Read these off the array that follows. Indices start at 0.
1) Read off the entry in the bottom-left corner.
2) Read off the entry just left of the smallest entry.
3) Read off the entry at row 1, column 0.
4) Read off the entry just right of -1.98.
5) Read off the entry just left of the largest entry.
6) Read off the bottom entry of the column that holds the largest entry.
7) Read off the entry just left of 0.14.
8) Read off the entry at row 0, column 2.
[[0.51, 0.42, -0.82, -0.06, -0.85, -0.05, 1.66, 0.68, 0.80],
 [-5.78, -1.73, 1.91, -3.36, -7.03, -0.97, 3.79, 5.06, 0.66],
 [0.23, -1.71, 1.40, -1.69, 1.11, -0.74, -2.56, -1.21, 0.07],
 [-1.31, -1.98, 4.24, -1.71, -1.94, -1.35, -0.22, 1.83, -2.65],
 [-3.21, 0.47, 0.01, 0.79, -2.02, 0.76, -2.69, 2.92, -0.92],
 [0.18, -1.13, 1.34, 0.42, 1.52, 0.14, 4.66, -1.12, 3.33],
 [0.27, -0.24, 0.60, 0.85, 2.41, -0.92, -1.35, -1.33, -0.49]]
1) 0.27
2) -3.36
3) -5.78
4) 4.24
5) 3.79
6) -1.33
7) 1.52
8) -0.82

a =
[[ 3.51  5.30  0.10 -0.34 -1.99 -0.70 -2.16 -4.73 -4.00  2.36]
 [-4.36 -1.27 -2.63  2.51  6.24  3.47  2.27 -0.30 -3.59  0.91]
 [-1.04 -1.79  0.23  0.28  1.28  1.73 -0.20  0.52  0.98  0.59]
 [ 1.41  4.20 -1.09  0.53  0.61  0.55 -0.89 -3.95 -4.89  2.46]]
Counting starts at 0.
Report the entry at row 0, column 1.
Answer: 5.30
The entry directly above the largest entry: -1.99
Report the entry at row 0, column 2.
Answer: 0.10
The entry directly above the smallest entry -> 0.98
Report the bottom entry of the column that holds the smallest entry.
Answer: -4.89
Report the entry at row 1, column 0.
Answer: -4.36
Report the entry at row 2, column 0.
Answer: -1.04
Report the entry directly below 6.24.
Answer: 1.28
The top-left entry -> 3.51
The entry directly above -1.79 is -1.27
The bottom entry of the column that holds the largest entry -> 0.61
Report the entry in the bottom-left corner.
Answer: 1.41
Report the entry in the top-right corner.
Answer: 2.36
The top entry of the column that holds the smallest entry -> -4.00
The entry just right of -0.20 -> 0.52
The entry at row 1, column 2 is -2.63
Report the entry just right of the largest entry.
Answer: 3.47
Report the bottom-right entry.
Answer: 2.46
The entry just left of -4.73: -2.16
Report the entry just left of 0.28.
Answer: 0.23

[-2.32 -2.66 -0.56 -1.40  7.40 -2.80 -1.18  0.48  5.21  1.51  2.72 -0.82
  1.51  5.07  6.78 -4.31]
Read off the third entry from the right.
5.07
The 1st entry is -2.32
Read off the second largest entry.
6.78
The first entry from the right -> -4.31
The entry just left of -2.80 is 7.40
Read off the second entry from the left.
-2.66
The entry just right of 2.72: -0.82
The fourth entry is -1.40
Read off the entry just left of -1.18.
-2.80
Read off the third entry from the left.
-0.56

Read these off the table that follows.
1) The entry just left of the largest entry?
2) The entry just right of -15.333?
3) The entry just left of -3.226?
4) The entry just left of -15.333?
((3.917, -13.438, -13.279, 8.272, -5.137, 1.376, -6.193), (-1.522, -10.538, -15.333, -5.053, -6.772, -3.537, -7.210), (-17.047, -11.204, -0.524, -14.606, -9.540, -11.783, -12.133), (6.464, -13.617, -21.247, 17.588, 3.735, -2.759, -15.760), (8.103, -16.342, -15.662, 7.992, -3.226, 4.257, -8.383), (-18.748, -5.329, -6.022, -26.534, -3.817, 5.496, -7.617))
1) -21.247
2) -5.053
3) 7.992
4) -10.538

m =
[ 1.11 -1.17 -4.13 -1.62 -6.73 -1.52  3.25  0.57  0.18 -5.22  4.02  3.00
 -0.99  2.19 -4.15]
Find the entry just right of 4.02.
3.00
The median entry: -0.99
Find the maximum.
4.02
The entry just left of the smallest entry -> -1.62
The entry just left of 3.25: -1.52
Find the entry just right of the centre entry.
0.18

[[ 1.65  2.86  2.73 -1.19 -1.60 -2.43 -2.31 -2.30 -0.78 -1.87  1.12  6.18
  -0.59  2.19  4.35]
 [-2.37 -0.28 -0.28 -1.71 -2.06  1.87 -2.45 -1.23  2.48 -2.23 -1.00  0.64
   0.66 -2.32  0.19]
 [-0.51 -0.90 -0.01 -1.52 -1.29  0.04  0.97  2.32 -2.36 -0.62 -0.41 -0.89
  -0.13 -1.53  0.89]
 [-0.29 -1.44  0.52 -1.05 -2.48 -0.69  0.50 -0.26 -0.93 -1.39  0.70 -1.21
   0.38 -1.58  0.13]
 [ 3.40  2.89  2.01  0.47 -2.96 -1.46 -2.44 -2.96 -2.43  0.06  1.79  5.27
   4.36  2.93  2.53]
 [-1.06 -0.01 -0.18 -1.86  2.22 -1.48  0.96 -0.71 -1.13 -1.01  0.05  0.34
  -0.65 -2.02  1.45]
 [ 1.32  3.34  2.34 -0.05 -1.64 -2.02 -2.13 -2.49 -1.85 -1.46  0.94  7.73
   0.34  3.08  3.12]
 [-1.35 -0.91  1.60 -1.03 -0.80  0.96  1.13 -1.22 -0.89 -2.08  1.51 -0.72
   0.99 -0.53 -0.14]
 [ 0.36  7.07  2.08  2.66 -2.61 -0.65 -0.19 -1.03 -2.86  2.92 -0.10  2.46
   1.50  2.94  1.10]
 [-1.51 -1.58 -0.26 -0.95 -2.31  4.05 -0.20  2.32  2.80 -1.75 -1.96  0.05
  -0.70 -1.51  0.93]]
Read off the first entry in reading order.
A: 1.65
The entry just right of the largest entry: 0.34
The fifth entry in reading order: -1.60
The entry just right of -0.93 -> -1.39
The maximum: 7.73
Read off the entry just left of -2.32.
A: 0.66
Read off the entry just right of 0.99.
A: -0.53
Read off the entry just right of -1.01.
A: 0.05
The 3rd entry in reading order -> 2.73
Read off the entry just left of the largest entry.
A: 0.94
Read off the entry just right of -0.51.
A: -0.90
Read off the entry just left of 2.46.
A: -0.10
Read off the entry just right of -1.52.
A: -1.29
The third largest entry -> 6.18

A = [ 7.50  0.29 -5.56 -5.37 -1.36 -1.57  4.21  3.35 -4.45  2.03]
What is the first entry from the left?
A: 7.50
The second entry from the left -> 0.29
What is the 2nd entry from the right?
A: -4.45
The last entry: 2.03
The third-last entry -> 3.35
What is the entry just left of 3.35?
A: 4.21
